Turns, then the turns between two rows, first turn first; the first pair answered:
K243:
[ 21.2  -4.3  11.1  27.3   4.5  23.7  28.6 -35.2  16.7   6.0   0.7  27.6
 -20.1  25.5 -21.6   2.4  19.6 -24.6  -5.2   0.3  23.5  -3.8   5.8   6.0
  35.4  16.7 -13.1]  ->  [ -0.1   3.4   9.7  10.4   7.2   6.2  11.5 -33.2  23.9  12.5   3.0  26.7
 -13.4  35.8 -28.3   4.7  21.8 -14.5  -1.0  12.5  33.3  -0.1  16.3   1.4
  37.6  20.1 -13.7]
[-16.5  19.0   2.3 -15.8  -0.1 -19.1 -19.3  -0.5   3.8   2.1  -0.2   6.9
   4.5  10.1   0.5 -11.4   3.2  30.8   5.8  12.9  10.4  18.0  17.8  -3.8
   1.6   1.9  -1.7]  ->  [ 30.3   1.7   7.6  16.8  -1.8  20.4  12.0  -0.6 -11.4  -8.6  -0.2   3.4
  -0.6 -13.7  18.8 -16.4 -10.6  11.2  -3.1 -17.2  -9.5  12.3  -2.0   0.0
   1.2  -3.7  -2.8]
[ -6.2  19.2  -1.8 -13.5  -7.0   3.8 -26.7  10.9 -23.0 -30.2 -25.0   9.7
  10.3 -15.5  49.6   2.1   7.2  35.5  -7.3  -9.0  14.2  -8.7  11.0  -1.7
 -26.8  28.4 -10.7]  ->  [-14.6   6.0 -16.0   0.1  -5.4  28.8  31.5  10.8 -11.6 -29.8 -16.1   2.8
  -0.3 -42.1  38.8   4.3 -19.9 -32.5  -9.1 -17.8 -16.7 -16.0 -22.0   8.9
  -4.8  -0.5 -15.7]
K469:
[-19.2  -4.5 -10.3  17.0 -16.6  -9.8  13.6 -24.8  15.6   3.4  -2.2 -20.9
  56.7  -1.7   3.7 -14.9  -0.7 -27.5  34.9   5.7 -13.7 -17.6 -17.1  -5.5
  20.4   8.4   3.5]  ->  [ 20.0 -16.4   2.9  32.4 -18.6   5.7  12.0 -26.9   0.2  -9.8  -7.6 -20.0
  56.8  -4.0  17.9 -18.3   4.2 -13.2  29.3 -10.7 -14.7 -17.5 -18.3  -0.8
   9.4  15.4   5.9]
[ 40.2   6.2  -2.8  12.9 -54.3 -17.8 -12.3   4.8 -13.2   9.4 -25.1  10.2
  22.5  24.8  15.9 -33.8  14.5  32.8   9.5 -24.5  11.1  -1.6  13.5 -16.0
 -10.6  18.7 -10.4]  ->  [  4.5  10.6  -7.7  -7.7 -50.7 -39.5 -25.2   9.0  -3.8  17.8 -18.3  13.2
  21.6  39.0  -6.1 -23.1  19.3  25.5  16.1  -1.9  17.1 -11.3  23.0 -17.9
  -4.8  17.3  -1.5]
[-27.2  -1.1  -9.1 -11.9  -4.2  -9.6  19.6   8.3  29.4 -16.7  -2.4  11.6
 -11.0  14.5 -23.9   9.2  -1.9  -3.7  19.9   4.7   6.3  -7.2 -17.2 -14.1
   3.9  -2.5   8.1]  ->  [ -4.0  -4.1 -14.5   3.5  -2.2  14.8  37.2   7.0  20.6 -17.9  -6.3   9.7
  -7.6  -0.4  -8.5   1.8 -12.4  -8.1  17.3 -15.5   2.7  -4.1 -26.0 -16.5
   2.2  -3.7  -1.7]
[-37.4  14.8 -22.8  -8.1   4.0   2.4  12.5  10.3  19.0  11.4   1.1 -19.0
  17.3 -11.4  10.2  -8.2  -9.5  -4.2  14.6   6.2  -1.7  21.6   0.9 -11.7
  15.8  -8.0 -24.0]  ->  [ 16.3   3.7  -3.7  12.8   1.3  31.2  15.7   8.3  -6.7   2.1  -5.2 -14.0
  18.2 -21.7  33.1 -12.7  -8.5  14.2   8.2 -19.7  -5.3  21.7   0.3  -6.0
   0.6   0.8 -21.3]
K911:
[  7.4 -12.1  -7.6  11.8  12.1  18.9  42.4   6.5   4.5   3.6   4.5  -6.6
 -14.8 -28.8  -5.9   5.5 -16.5 -40.4   2.6  -8.5 -18.3  -6.2 -20.6   7.2
  16.6 -17.6   3.9]  ->  [ 25.6   7.8  -7.2   5.6   8.1  12.4   1.2   5.0  -8.7   3.2 -12.1  -5.4
  16.9 -16.8  37.3  -9.5   5.0  43.6   6.6 -14.8  15.4  31.9  13.3 -11.9
  -4.6   7.1 -11.2]
[-38.5  18.9  22.0 -24.8  14.3 -63.5   8.6   6.0  17.4  -9.5   2.8  16.9
  -8.1  37.4 -37.4   6.2  11.2 -11.4  -9.2 -16.1  13.7 -25.2  -5.6   5.1
   6.0 -21.4   0.4]  ->  [-27.7  24.8  -1.5  -1.2  16.5 -26.2  61.8  13.3  18.2  -1.9   0.4   0.6
   9.6  -1.8  -0.9 -12.6 -10.9 -31.9   2.5 -40.8  -4.4  -2.5 -17.1  -5.3
  18.2 -36.1 -26.1]
[  8.6   6.7 -35.8 -20.3  -3.0  -6.3   3.9  -0.9  -4.7  -6.3  10.5 -13.1
 -13.4  -9.6  13.7   8.2  -9.9   9.8  10.5  24.2 -10.4   1.2 -17.0 -14.0
  -5.0   2.5 -20.9]  ->  [  6.2   5.4 -31.2 -26.9  -4.3 -11.9  -9.8  -1.1  -7.5  -6.1   7.5  -7.3
 -16.8  -0.5  10.2  14.6  -8.9  19.0   8.0  28.7  -5.3   1.9 -10.4 -14.7
  -8.4   6.0 -15.1]
[  4.5  -9.6  12.0   4.4   5.8 -24.4  14.4  10.7   4.6  -6.5  -6.3  10.1
 -10.7  -1.6 -20.3  21.2  10.8  17.4  -2.7 -14.2 -25.1  21.9  16.2  -4.0
   5.2   2.1   8.8]  ->  [  0.9  -6.8  11.1   6.3   9.2 -18.0  26.2  10.3   8.2  -6.1  -7.3   4.7
  -9.7  -8.2 -19.4  16.4   6.0   8.3  -1.7 -16.6 -31.2  24.6  11.3  -4.8
   7.5   0.9   5.1]
K406:
[-11.8  12.3 -12.7  -1.3  -1.8  -5.1  12.2 -11.6  16.0   6.4  -3.3  -6.0
  27.0  -8.1  17.5  -7.9   5.6  21.9  17.0  -2.4   7.6  12.2   2.5  -5.9
   0.2  10.7  -6.5]  ->  [-10.6   6.5 -13.0   9.4  -3.1   5.8  33.5 -11.5  17.3   8.3   5.3  -9.9
  14.0 -17.9  12.1  -5.4  -4.6  -9.5  13.3  -7.3  -6.0   2.5 -14.7   0.5
   5.5   3.1  -0.4]
[ 55.5 -29.2  22.5  25.2 -32.1  37.9  -8.5 -15.3 -17.0 -15.6 -10.1   8.1
 -17.0   9.7   5.5  21.1  10.9  19.0 -24.5 -28.5  -7.7 -15.1  -9.1  -7.9
  -6.5  21.9  15.8]  ->  [ 13.1   3.9  -1.2  -0.9 -29.5   6.7 -40.9 -14.4   1.2  -1.1 -19.6   3.5
  15.2  21.4  21.3   7.3  21.2  68.7  -3.9 -10.9  17.1  16.4  24.6 -31.2
  -6.2  23.1  -6.5]
[-24.5  17.1  25.6  -4.4  11.0  -8.9   4.6 -11.4  19.0  -0.7   1.2  -5.7
  25.0   7.5 -16.4  -5.6   4.0 -31.0 -20.7  18.8 -18.0  -7.3 -20.1  36.5
  13.4 -16.6 -29.3]  ->  [  2.1   6.4  38.8   3.6   6.8  -2.1   0.5 -14.6   5.4 -11.9   0.5  -2.7
  19.2  11.9 -19.6   0.9   8.4 -26.3 -33.7  10.8 -16.4 -17.6 -22.0  44.0
   2.6  -9.9 -20.2]
Then:
(2 to 3 turns a pair)
[-31.1 -22.2  -0.7  -2.0  22.9  -1.6  34.5   6.9  20.2  -2.5  13.0  12.4
 -10.1 -19.1 -25.5   6.2 -27.4 -60.6 -10.4   6.0  -9.1 -13.9 -57.0  12.1
  16.8  -8.4 -12.6]  ->  [ 55.3 -31.8  39.3  14.9  12.9  10.9 -12.1  -2.2 -26.7 -26.4  -1.8  27.7
  -5.7  -5.1  12.1   3.8  -0.6  18.3 -30.2 -22.6  15.3  -7.4 -33.7  22.0
 -22.5  31.2   3.3]
K243 K243 K911
[-39.4   6.8 -22.8 -18.2   1.7 -30.5 -13.7  -0.1  43.5   3.2  -0.7  -6.7
   1.2  12.0 -25.5   8.7  19.0   4.9   1.4  36.9  -7.5 -16.3   8.5   4.9
   4.2 -16.1  -0.7]  ->  [ 13.1 -21.0   9.4   8.1   0.5  -3.4 -10.2  -2.5  15.0 -19.6   0.0   4.1
 -22.0  12.8 -33.9  24.0  19.5  -8.7 -25.4  19.2 -20.8 -45.6  -7.9  29.9
  -7.3  -9.0  22.7]
K406 K406
[-29.1  -1.4 -11.0   4.5   0.8   3.7  33.0  -4.5  21.2  15.5   6.1  -5.9
  -4.5  -8.6 -13.9   7.1 -17.0 -44.7  19.0  10.4 -13.6  -3.1 -12.4  -7.5
  16.1 -12.0 -12.5]  ->  [-43.9   2.9  -4.3 -16.9   3.8 -20.5  -3.0  -8.6  20.8  16.8   8.8   3.0
  -4.5  12.2 -26.0  12.6  -0.1 -28.1  15.1  27.3   0.2  -9.1   0.8  -3.9
  10.3  -2.8  -4.5]
K911 K911 K406
[ -4.6   1.3 -21.0   6.8   0.7  16.0  25.2   3.1  24.0  18.2   2.3 -15.9
  25.1 -30.5  33.2 -19.6 -17.9  -4.1   9.7  -9.3 -13.1  25.7  -0.5  -6.3
  12.5 -15.2 -30.7]  ->  [-40.8 -14.1  -5.7 -18.6   4.4 -20.4   0.3   0.2  34.3  19.2  18.8   0.0
  -4.9  -0.7 -27.3   7.9 -13.1 -33.9   0.8  26.2 -12.3 -11.6  -5.4   8.3
  14.0 -16.6  -4.6]
K243 K911 K406
[ 21.1 -24.6  28.8  23.1   9.9  25.3   4.1  -6.1   3.9 -14.5  -1.1   5.8
  -4.1 -14.3  -4.5   9.6   6.3 -16.8 -10.6  -6.0 -23.4 -27.1 -20.6   6.9
  -1.9  -1.9  26.1]  ->  [ 35.6 -17.6  29.6  25.5   5.8  25.4 -13.3  -9.7  -5.9 -16.8 -11.7   4.3
   9.8 -13.2  15.7   3.5  16.4  18.9  -8.6 -16.3 -10.7 -14.0  -1.1   5.6
 -16.5   6.3  18.6]
K406 K469 K243
[-21.0  -6.9  -1.3   5.2  -8.9   7.3  -0.2 -10.2 -23.1   4.6 -12.2  29.6
 -13.8  26.9 -46.7  16.8  13.4   0.4   6.8   8.0 -14.1 -16.7  -2.5   4.9
  10.8  13.4   1.2]  ->  [  0.9  -6.0  -4.3  27.0  -6.7  32.4  27.3  -9.2 -29.2  -0.7 -19.7  25.0
  -9.1   5.8 -27.8   9.5  -1.0  -7.3   8.5 -13.2 -26.5  -7.1 -11.0   2.7
  15.7   7.3  -5.6]
K243 K911
[  9.4   7.9   9.4   8.9 -18.0   5.4  -8.5  -5.2 -40.0 -19.0 -10.0  -2.0
   6.4 -21.3  33.4  -2.9  27.3  23.5  17.4 -17.5  39.9  42.9  20.4 -18.0
 -22.2  -7.6 -11.5]  ->  [-25.9 -13.0  23.9  -8.3 -11.5 -18.8 -13.1  -6.9 -24.3 -21.0   8.9   9.8
 -35.9  -1.7 -34.1  26.8  23.2 -39.8   3.9  16.0  24.6  -9.7  -3.7   6.4
 -10.0 -18.3  25.2]
K911 K243 K469
[ 17.5   4.2 -13.3   9.8  -2.1  22.3  38.4  -1.2   5.0  -1.6  -5.0 -13.5
  15.7 -31.6  33.7 -14.8  -8.2 -14.1   8.8 -28.7 -14.4  15.3 -12.9 -12.0
   2.1  -4.8 -17.1]  ->  [ -9.5 -15.9  18.2 -15.5   3.4 -16.2  -5.1  -5.3   7.3  -8.2  13.5  11.1
 -23.3  13.4 -34.0  16.3   7.6 -39.6  -9.8  11.1  -8.2 -34.8 -15.1  13.0
  -3.0   1.6  25.6]
K911 K911
[ 11.3 -28.5   6.7  -6.1 -39.8  28.4  -4.2  -6.8   5.6 -17.4  22.5  30.1
 -16.4  -2.8 -18.9  19.6  20.0 -10.4 -21.2   2.5   7.2 -30.0 -18.9 -11.2
  -7.8  -9.2   5.9]  ->  [-38.0   6.3 -31.3 -25.9 -37.3   4.4  -3.0  -2.0  28.3   0.5  13.7  18.1
  14.3  -8.0   0.0   3.4  17.3   8.5   1.4  11.6  17.2   5.0  -0.2 -36.3
   3.0 -15.1 -23.1]
K469 K911 K243
[  2.6 -23.5 -16.0  11.5  20.8  14.1  27.4  -6.4   4.8  -5.0  17.1   8.1
 -23.3  -5.6  -2.3  -3.3   0.0 -48.7 -40.1  -7.5 -15.3 -10.4 -34.6   9.5
  21.9  -8.9  -2.4]  ->  [-41.9  -8.8 -25.3 -19.1  24.1 -22.4  -7.5  -6.2  19.9   9.6  18.6   8.7
 -17.1  15.3 -19.1   1.4  13.1 -32.1 -32.8  23.7   2.6  -9.3 -13.4   6.6
  21.6  -4.7  -0.6]
K243 K406
[-58.8  -2.9  -2.9 -20.1  -7.1 -33.0 -25.0   1.4  23.5   6.7  16.8   4.5
 -17.2  21.3 -40.3  13.8   5.8 -22.6   2.2  30.7   4.1 -17.8  11.2   2.1
  13.5  -0.4  16.2]  ->  [-14.1 -22.1  24.2  -3.0  -5.7 -18.4 -29.1  -4.0   1.6  -9.0  15.3  13.9
 -32.4  23.0 -44.0  21.1  11.8 -23.2 -16.0  18.0  -0.2 -33.7   0.6  20.0
  -1.6  12.2  32.0]
K406 K406
[  2.2 -12.2  45.8   8.1  -8.1 -15.3 -19.0  -5.9   3.1 -14.2  20.1   6.4
 -17.7  20.7 -13.4  26.0  -2.3  37.7  -9.8  23.6  25.8 -15.0  15.8   8.2
 -28.8   3.5   3.1]  ->  [-17.1   1.0   3.8  29.6  -8.1  13.8  54.5   3.1  19.6  -0.5  20.5 -20.3
   1.7 -23.0  10.2   7.4 -33.3  -4.1  12.2   5.7  -0.8  14.9  -4.5  -7.6
  -2.4 -27.5 -35.5]
K243 K243 K911
[ 25.6 -33.9  23.7   5.5   9.9  16.4  -1.0 -16.2 -16.8   2.1   5.0   0.9
 -13.2 -12.6  -1.8   3.5 -15.4  -6.4 -17.5 -12.5 -12.3 -22.9 -26.1  31.4
   8.5  -9.2   6.6]  ->  [  9.4 -34.7  25.2  -4.2  11.1   3.5 -10.4 -12.6 -10.7   2.5   5.7   6.8
 -17.2  -0.4 -16.7   8.4 -13.9 -15.5 -21.4   0.5  -8.3 -27.0 -25.4  33.7
  10.3  -9.5  12.2]
K406 K911
[  4.8 -13.9  31.1   6.0 -24.1  -7.5 -19.7  -9.8  -6.7   5.7   1.7  -2.9
 -13.8  29.2  -8.2   0.2  19.5   3.3 -27.0  -5.2   7.3   0.7   7.7  -9.4
   2.7  16.9  -5.5]  ->  [  4.2  -2.5  11.2  16.1 -26.6   9.0   5.8  -6.7  -3.6  11.6  -6.8 -14.2
   2.7   5.8  22.6 -16.8   7.5   9.6 -14.7 -21.6   2.2  24.4   6.7 -23.6
   6.9   9.1 -25.9]
K911 K911 K406
[ 39.4  -0.5   9.7   6.8   6.4   5.4  -8.8   2.0 -12.6 -19.9   1.5 -10.0
   8.0   4.1  24.4 -10.9  20.7  24.0  -1.0 -21.9  -3.3  10.8   4.3  15.0
 -12.3  20.0  -1.3]  ->  [-20.2  -4.7   3.7 -18.2  13.3 -24.7 -10.2   0.8  14.6  -8.6  17.7  -4.6
 -16.1  21.6 -27.2   7.2  19.1 -24.0   1.4  12.9  -7.4 -15.0  -6.6  22.1
   0.4   3.2  13.8]
K911 K469
[ 50.4 -30.8  14.4  31.5  -7.9  40.0  38.3  -1.8 -22.0 -21.8   2.0 -10.6
  -4.2 -27.1  21.0   3.8  -0.5 -18.5  -3.1 -56.2 -27.8   6.1 -27.9   4.8
  -4.5  12.4  -6.1]  ->  [ 12.0  -5.7  19.8 -14.8  -7.6 -20.6 -47.6  -8.3 -16.3 -13.8  -5.7   0.6
  15.1  19.4  18.0   6.1  37.9  62.3   6.9 -21.1  20.1  17.4  26.1  -6.7
 -23.6  40.1  -2.0]
K243 K243
[ -7.3 -13.4 -19.8  28.4  -5.9  20.5  32.5  19.3 -18.4 -11.6  -0.5  -2.3
  12.1   6.3  13.0 -13.9 -21.4  -1.0  -5.9  -4.1 -15.2  18.6  -2.2 -28.7
  35.3 -25.2 -22.3]  ->  [ 23.1 -23.3  12.5  21.7  -9.0   8.7 -17.6  11.4 -39.9 -21.6  -5.9  12.1
   4.6  30.0   7.0  -4.3   1.5  41.6 -23.0  -2.1   3.7   7.4  14.2 -17.6
   8.7  -1.4  -1.5]
K406 K911
